In the rows, 128 means zero.
One turn sends every row of this set to another row. A few are shown first. Where does it send the rows asked after them?
tevek: 124 84 119 115 172 100 139 157 156 130 125 122 81 113 110 89 93 95 93 139 155
zin: 137 113 142 104 121 172 129 149 175 163 126 150 130 132 104 111 110 137 155 140 145
fid: 137 118 154 146 133 107 95 182 167 142 141 133 114 117 150 143 98 160 130 189 141
Nudup: 118 92 130 114 173 104 139 132 147 130 131 119 92 100 106 83 108 98 97 150 157
Bisuf: 117 138 102 134 94 143 125 175 182 82 87 163 104 117 127 118 92 119 116 128 132
dig: 124 117 152 99 122 153 127 133 170 176 135 144 123 138 106 120 131 127 143 136 140
ner: 145 91 120 117 145 145 144 184 158 158 127 156 112 148 101 118 117 146 152 125 116
susiz: 120 113 102 151 107 138 140 169 180 84 85 171 86 122 121 114 109 143 98 136 114
purig: 148 100 125 113 132 167 137 175 168 154 122 155 125 137 101 111 104 147 159 135 133
falu: 147 93 141 152 131 122 171 144 169 118 135 121 70 72 101 154 76 116 137 151 139
Dok: 134 89 111 116 162 108 131 178 155 124 124 117 83 114 118 90 77 94 110 129 165
pepuf: 134 109 125 117 153 124 123 147 135 119 134 106 106 91 115 77 93 97 137 143 178
vaz: 141 98 145 151 131 106 167 139 154 124 145 112 66 75 105 159 93 108 143 143 136
kuvo: 112 154 124 138 69 139 107 146 165 96 105 140 99 116 140 119 122 117 132 123 145
Buru: 109 160 117 128 80 140 111 152 167 89 100 146 113 110 134 119 110 107 133 125 145
bep: 103 121 105 144 132 106 150 152 149 86 100 168 94 116 111 118 143 131 100 138 93
Mas: 133 109 154 147 142 102 103 180 171 143 139 139 109 120 145 144 102 164 116 193 132
rog: 139 105 150 147 122 110 160 135 161 128 146 108 67 76 109 161 89 102 141 141 144
Gebap: 136 112 151 146 137 105 99 185 171 142 139 137 110 121 148 144 97 161 122 189 137
tete: 123 104 133 115 163 116 132 127 136 124 135 111 105 90 109 77 108 98 119 153 168
bibi: 132 116 159 147 140 103 101 168 160 142 145 134 116 114 144 140 111 163 127 196 135
Mut: 145 92 141 155 135 112 172 144 158 120 140 117 68 73 101 155 86 116 141 147 133
lovov: 144 99 146 147 122 125 164 140 176 122 135 118 71 73 105 156 71 109 135 149 147
benak: 131 111 157 147 144 101 104 171 165 144 142 138 112 116 143 142 109 165 118 196 131
gorir: 114 119 96 142 120 126 145 175 174 81 86 174 95 120 116 117 108 131 100 134 106
gidu: 112 112 107 156 123 117 148 151 153 87 98 167 85 118 115 114 143 147 100 140 96
Moni: 96 143 122 139 118 103 136 129 134 94 113 152 103 109 117 119 162 120 118 135 106
luda: 121 107 146 103 134 130 134 143 160 180 139 145 110 149 106 127 144 126 136 127 123
Mupu: 99 161 127 131 91 119 117 129 142 95 114 140 112 106 129 120 145 108 134 129 131
Lobip: 140 102 114 117 152 120 123 173 145 118 129 109 95 103 120 84 78 94 133 131 176
salib: 140 105 151 144 117 119 159 135 172 127 140 111 70 74 109 159 78 103 138 145 149
gagi: 132 94 131 112 146 126 143 168 153 171 136 150 105 154 103 126 137 136 141 122 111
nafiv: 103 152 130 143 85 119 116 128 139 98 117 137 98 112 134 120 157 121 133 126 128
pap: 103 132 121 152 112 108 136 131 133 94 114 150 91 114 121 116 166 137 118 136 104
duri: 120 135 110 142 80 149 119 166 186 89 89 158 92 121 134 117 99 128 114 127 138
dabe: 135 120 157 147 134 106 96 174 161 142 144 131 116 113 148 141 106 161 132 191 140

ner moves to -> purig
falu moves to -> lovov
tevek moves to -> Dok
Where do these go?
Mas moves to -> Gebap
gorir moves to -> Bisuf
pap moves to -> gidu

One turn sends every row of this set to another row. A few are shown first. Where does it send the rows asked after them?
Gukub: 140 134 123 98 82 109 102 97 139 165 124 127 135 145 118 222 150 118 171 158 148 115 174 147 77 136 151 165 143 135 124 164
tugo: 177 106 114 117 72 120 116 133 146 143 115 130 164 111 142 170 102 85 188 132 139 130 176 141 94 146 143 166 161 186 104 156
mog: 135 163 144 113 111 122 144 107 119 150 130 69 143 132 159 123 131 111 149 123 138 134 153 131 41 89 117 137 149 153 146 158
ver: 168 156 104 141 97 159 121 122 133 134 144 121 108 174 137 190 101 143 144 159 141 129 196 131 106 114 125 123 165 162 148 187
vige: 200 139 111 145 105 91 125 96 140 136 116 104 121 109 116 202 98 100 145 113 90 134 156 123 93 83 124 165 164 151 126 160
noka: 184 125 117 128 87 146 151 121 166 142 138 150 135 130 175 154 115 78 156 137 175 106 185 138 102 110 92 159 150 161 146 185
nife: 175 155 140 159 152 125 160 138 140 144 118 102 138 143 145 159 91 111 142 148 136 108 153 143 83 110 144 168 139 134 105 155
donu: 182 114 132 128 121 110 87 117 140 103 97 137 153 113 159 165 149 97 160 116 165 106 139 117 73 125 104 148 133 151 146 110
pas: 143 137 131 118 136 112 169 101 112 134 146 136 152 130 145 181 147 65 153 128 163 115 211 86 82 85 102 142 168 151 136 173
sigaf: 156 138 124 125 137 85 111 100 117 80 119 97 138 151 159 193 159 75 134 127 119 121 127 137 134 104 116 144 151 127 158 134
kel: 189 145 103 98 130 151 128 128 135 120 153 105 184 151 139 145 153 120 122 133 116 114 158 147 84 120 142 129 187 138 131 156
tutot: 108 78 115 95 119 142 167 118 124 97 142 125 161 131 172 185 153 93 178 124 147 127 190 120 88 117 132 124 150 151 120 144
keti: 159 85 105 112 114 122 122 130 182 133 105 125 145 91 132 175 132 102 168 125 114 120 146 131 93 72 123 157 175 130 105 173
Zona: 171 129 111 142 108 125 124 107 186 88 122 78 149 127 194 127 133 102 191 122 136 130 165 116 101 125 126 134 162 168 140 170
Paru: 148 131 127 118 126 88 152 85 115 134 159 108 145 155 101 180 157 105 175 171 133 116 175 130 127 118 146 135 131 163 145 119
gara: 169 173 119 112 82 107 123 96 147 161 113 128 176 101 178 169 137 91 148 134 178 123 142 129 91 92 115 141 165 175 141 142
zakof: 225 146 100 131 112 139 113 100 166 150 141 57 133 137 126 200 143 125 159 129 137 122 164 127 109 108 123 138 153 149 142 175
zubet: 142 120 90 140 96 147 153 108 167 131 132 117 133 141 151 179 123 75 143 164 120 99 124 148 108 107 140 128 112 184 88 151
ralu: 107 107 131 92 125 122 103 112 164 130 194 92 145 137 126 191 134 82 183 157 137 127 164 139 84 90 120 124 167 143 139 168
Kuz: 187 138 91 108 131 123 119 112 130 122 112 150 138 136 110 125 147 122 174 142 141 126 159 135 108 116 87 135 150 148 144 170
ris: 154 125 98 146 141 125 124 113 138 94 121 108 131 139 165 204 116 116 123 137 88 135 166 148 95 59 108 137 176 136 159 146
Vefi: 84 177 119 127 111 121 129 104 148 157 117 98 139 140 147 161 146 81 151 132 144 130 180 140 92 88 99 116 147 185 118 129
piz: 108 156 128 148 122 130 150 132 104 123 137 131 168 137 160 161 161 85 175 149 141 136 187 115 94 156 106 143 133 172 135 138
vap: 172 104 114 125 99 126 142 104 177 127 100 118 142 126 193 138 145 85 116 135 130 121 166 146 107 76 124 144 159 177 136 123
Buke: 106 132 161 159 117 96 118 117 150 125 164 105 108 146 130 174 147 67 136 115 120 99 160 93 121 114 137 157 161 147 142 146
sofez: 172 108 112 157 106 142 131 109 115 113 166 141 187 122 124 173 159 88 127 112 173 92 171 117 97 95 122 158 170 143 140 171
Fibek: 138 100 114 113 94 149 159 128 174 124 136 106 161 165 135 201 162 68 125 153 147 118 175 107 131 86 113 134 137 171 115 138
Ropod: 120 113 118 129 89 160 117 130 152 107 159 59 149 144 117 182 166 107 143 142 162 155 155 123 87 136 154 125 161 161 163 152
Gur: 143 114 150 157 118 125 102 57 130 129 133 73 147 121 134 157 135 119 151 118 147 170 173 102 72 131 148 152 162 169 142 172
lili: 146 121 157 162 101 134 112 125 150 105 157 92 115 134 155 160 118 106 169 168 123 134 202 133 118 95 137 114 187 149 127 193
limod: 187 133 102 137 115 138 64 101 157 120 136 121 94 134 116 173 118 114 131 118 122 121 158 139 86 94 96 115 159 160 136 159
Zib: 140 139 150 131 91 145 125 69 109 127 128 107 148 140 144 227 143 81 161 129 118 125 178 102 85 130 148 145 174 151 168 206
mep: 84 118 136 141 111 128 122 132 151 114 125 97 170 145 171 182 141 85 144 137 173 150 151 91 99 115 144 147 143 173 107 135
nedi: 167 165 108 123 110 124 114 118 124 166 114 99 140 134 155 253 136 116 126 124 135 108 145 118 96 108 150 152 170 143 137 151
Dip: 148 102 121 120 132 116 183 113 108 116 136 90 123 115 132 210 134 71 166 153 128 142 156 115 69 137 168 152 141 150 145 155
dufen: 115 130 141 134 132 137 88 75 104 129 100 90 143 143 144 211 126 72 147 146 110 148 158 168 86 104 129 133 152 172 155 152
seto: 133 154 103 137 98 136 122 112 173 100 138 149 154 128 133 183 106 127 142 111 143 88 123 134 87 95 137 127 163 126 104 159
suzap: 142 100 153 161 96 171 125 82 137 93 116 96 130 167 133 216 134 106 153 154 138 122 170 133 127 106 132 118 130 158 163 164
Peku: 175 162 130 146 116 121 114 137 160 159 97 80 131 120 142 145 147 105 155 123 150 117 130 99 138 115 137 144 165 160 112 171
zelim: 133 89 130 111 99 147 128 82 140 131 124 83 111 123 138 196 116 88 169 101 111 138 136 154 95 150 126 137 117 164 123 150
ribu: 93 140 108 185 124 124 116 107 118 90 144 132 116 104 120 183 136 80 157 131 142 131 154 140 84 133 128 124 152 163 152 142
kebi: 177 107 136 166 116 149 111 86 125 94 160 122 167 103 125 203 150 81 162 146 123 138 141 112 111 147 97 128 135 161 147 160

nife moves to -> Paru
Zona moves to -> zelim
Where do these go?
Fibek moves to -> ris
sigaf moves to -> mog
Zib moves to -> noka
vige moves to -> piz
Peku moves to -> Dip

One turn sends every row of this set to another row. A few are shown first. Where does it send the rows asked after them?
Tamo: 143 110 144 120 163 127 113 87 100 82 129 137 122 127 154 134 111 143 139 139 128 141 175 117 86 132 139 93 117 158 167 137 130
rukun: 131 129 125 157 130 136 130 106 124 115 97 124 97 169 151 118 99 168 149 131 152 112 114 144 149 111 101 142 91 149 134 145 141
Futo: 94 122 132 140 156 124 142 100 150 111 122 128 115 105 124 85 162 129 155 110 120 111 142 106 125 110 151 162 111 123 102 112 77
sevab: 116 119 138 122 137 139 146 95 92 93 120 124 142 146 160 129 139 149 132 117 142 155 184 119 94 115 125 88 108 164 169 127 144
badu: 87 116 131 172 156 125 127 117 146 102 134 144 113 110 136 88 162 138 137 133 139 128 148 119 125 130 167 169 125 131 115 114 78
Pav: 94 120 109 152 140 140 123 117 118 150 133 135 127 77 138 176 116 96 136 140 133 156 181 135 98 139 134 109 141 141 136 110 138
Bulil: 128 133 144 127 175 138 139 82 121 72 149 120 140 122 156 126 143 133 117 116 130 119 168 134 84 116 116 96 122 146 170 131 142
gimom: 140 115 78 146 119 113 130 160 149 110 126 129 132 130 120 154 115 161 146 130 173 155 121 114 122 136 99 150 110 171 114 99 129
bos: 96 115 152 164 162 138 158 118 136 114 126 123 133 122 117 91 148 150 136 110 150 101 151 118 127 120 161 152 118 131 113 113 73
Lovi: 117 98 131 127 118 142 129 118 123 131 142 144 118 76 155 168 112 112 124 153 120 168 149 156 104 144 127 112 136 151 142 113 137
vataf: 147 147 125 120 155 102 132 158 138 163 112 142 115 140 159 95 124 127 141 137 137 103 126 147 47 143 137 125 127 121 130 97 150
betot: 97 118 112 157 126 136 145 127 120 135 141 122 116 79 138 168 128 101 127 119 136 165 166 148 94 143 148 107 125 113 153 109 135
kudo: 104 130 124 122 121 123 157 128 162 114 115 101 110 146 187 119 182 110 175 134 144 129 118 84 123 136 131 106 116 148 106 123 138
feg: 82 122 107 127 134 121 152 119 152 126 129 107 121 124 183 103 195 111 182 126 147 125 128 95 109 143 124 122 126 142 97 121 128
tebu: 132 137 146 163 153 144 92 152 114 159 113 148 147 151 120 103 116 142 158 107 88 124 100 144 94 136 148 129 119 156 114 105 133
pes: 127 124 135 149 161 135 120 116 118 123 101 97 97 168 158 120 125 128 131 123 140 118 114 128 166 91 109 149 95 135 127 141 139
Leg: 156 165 112 108 143 106 127 149 128 160 111 141 127 158 148 110 127 143 133 137 109 121 101 116 68 140 117 109 153 146 110 97 148
Biv: 130 134 86 122 132 127 120 161 139 116 144 95 123 146 116 144 141 135 144 122 171 170 136 103 135 137 111 164 125 161 112 92 128
fupi: 103 120 118 138 147 144 125 111 109 128 154 131 105 79 140 175 122 97 115 130 130 148 165 117 93 142 146 106 131 147 130 91 121
Gil: 126 115 107 140 145 128 129 115 110 130 88 110 96 167 152 134 119 139 147 117 146 132 118 130 145 87 87 142 94 141 123 151 141
zus: 120 130 131 157 151 141 87 139 150 137 124 137 160 143 138 117 130 146 139 96 98 107 94 148 71 157 155 141 146 151 144 116 123
Negig: 79 144 118 129 122 101 155 126 165 113 111 127 124 129 176 121 183 94 159 121 169 125 121 110 115 148 117 115 140 143 119 116 144
momok: 112 113 142 112 175 128 130 79 98 88 126 128 131 127 155 126 133 146 120 113 116 124 184 139 92 114 115 98 133 162 158 119 145
kop: 131 122 135 148 142 109 137 119 125 129 112 125 90 165 143 116 126 143 152 135 152 115 123 144 158 75 98 117 110 147 141 155 145
tig: 133 131 86 128 127 134 120 142 134 121 141 108 137 139 106 146 120 149 153 119 163 161 141 111 129 118 87 171 113 168 104 116 124
nekir: 95 121 122 131 124 100 139 125 162 114 120 112 106 126 191 93 193 110 144 137 152 110 146 106 117 158 119 115 124 154 122 124 127
fulet: 109 136 143 159 137 144 94 136 135 154 110 142 152 145 111 108 128 160 172 90 87 130 120 160 79 139 139 125 138 154 126 105 125
fol: 170 167 116 120 150 100 137 154 142 165 102 154 139 132 136 107 135 136 133 141 131 129 118 116 74 132 117 98 129 114 129 129 145
Kuni: 101 124 156 125 165 132 137 91 104 85 143 120 116 133 178 138 127 119 132 126 97 132 179 128 96 117 127 102 120 161 159 110 145
ketin: 144 152 114 118 159 96 128 139 137 173 108 153 137 133 150 113 133 145 136 141 130 105 115 119 54 119 112 97 142 127 106 111 152
zipon: 124 139 138 183 161 150 90 141 151 147 105 141 142 139 135 106 149 147 167 82 93 114 109 138 104 144 132 120 140 123 142 115 125
nubu: 144 153 111 121 155 94 135 163 147 157 145 138 124 127 147 82 140 153 141 119 138 113 129 126 75 128 120 111 156 111 108 97 157
rikuz: 108 121 146 140 145 142 140 113 146 100 132 131 111 110 112 98 149 140 143 117 136 129 125 106 136 111 167 163 106 128 86 100 88
zoku: 130 129 145 161 137 152 105 145 127 133 123 135 157 144 116 93 134 161 154 92 99 149 99 170 92 144 137 118 143 145 121 132 132
tetid: 112 125 121 152 113 150 131 103 123 126 129 141 134 75 130 162 108 95 105 138 147 163 155 142 109 107 127 113 133 143 126 116 126
pono: 132 120 110 153 119 126 116 146 131 113 131 120 137 130 97 158 142 163 148 125 170 166 133 101 127 150 89 155 134 144 111 101 124

badu moves to -> gimom
nubu moves to -> sevab
Where do these go?
Kuni moves to -> tebu
ketin moves to -> momok
betot moves to -> fol
Lovi moves to -> vataf
feg moves to -> Gil
pes moves to -> rikuz
pono moves to -> Negig

One turn sends every row of this set to another row. A few are shown first. Where does it send the rows asked after them?
Zepu: 145 104 160 140 90 99 159 136 148 114 120 109 102
Pozut: 71 117 133 97 138 127 120 137 137 100 140 119 112
Bov: 161 114 129 158 116 107 119 174 104 124 102 159 103
miri: 87 135 110 109 152 137 115 139 113 101 129 143 130
Mot: 76 127 136 101 141 132 126 149 123 105 122 120 114
varar: 158 90 116 132 101 100 109 111 154 110 156 169 111
vizaf: 78 136 123 109 143 134 127 145 117 111 114 135 126
sivu: 138 87 155 136 89 87 123 160 161 115 119 132 87
Disif: 84 138 121 109 122 113 126 147 96 105 104 142 139
bona: 148 109 144 165 108 118 161 138 114 134 114 125 107
ripi: 169 117 109 149 113 96 105 154 126 105 116 180 124
biz: 96 122 115 96 132 109 99 135 104 73 153 134 128
roko: 138 91 147 161 101 106 131 166 127 139 109 141 88
nuvok: 142 95 138 156 101 118 141 137 125 153 112 155 96
teruv: 178 129 109 142 116 101 131 121 126 91 131 159 141
vop: 80 119 129 86 111 98 115 133 135 81 138 126 131
goza: 160 98 149 127 101 93 135 127 151 84 156 109 99
Pabe: 164 89 151 119 106 100 112 142 138 99 158 125 74
buzu: 177 117 129 145 125 119 119 155 91 120 124 156 95
Tal: 62 102 136 110 113 114 124 131 121 109 139 119 115
nav: 181 130 117 119 108 94 114 140 132 98 114 175 125
nor: 84 123 103 118 130 120 110 127 97 101 136 154 142
nipu: 163 94 110 142 108 92 93 139 146 93 151 169 113
Vusal: 169 101 118 139 110 98 124 111 145 85 165 142 122
razu: 151 108 162 116 86 92 140 151 152 120 104 132 91
dib: 91 135 113 95 149 128 108 136 125 85 138 139 130
nune: 78 122 140 111 126 120 126 155 90 106 123 115 112
ged: 157 87 140 126 100 84 101 152 158 88 150 138 89
dab: 80 124 121 92 138 124 113 130 143 89 141 132 126
tuza: 175 130 126 157 124 115 144 143 95 111 115 143 122

nune moves to -> Disif
sivu moves to -> roko
goza moves to -> Zepu
Where do these go?
nuvok moves to -> buzu
Mot moves to -> vizaf

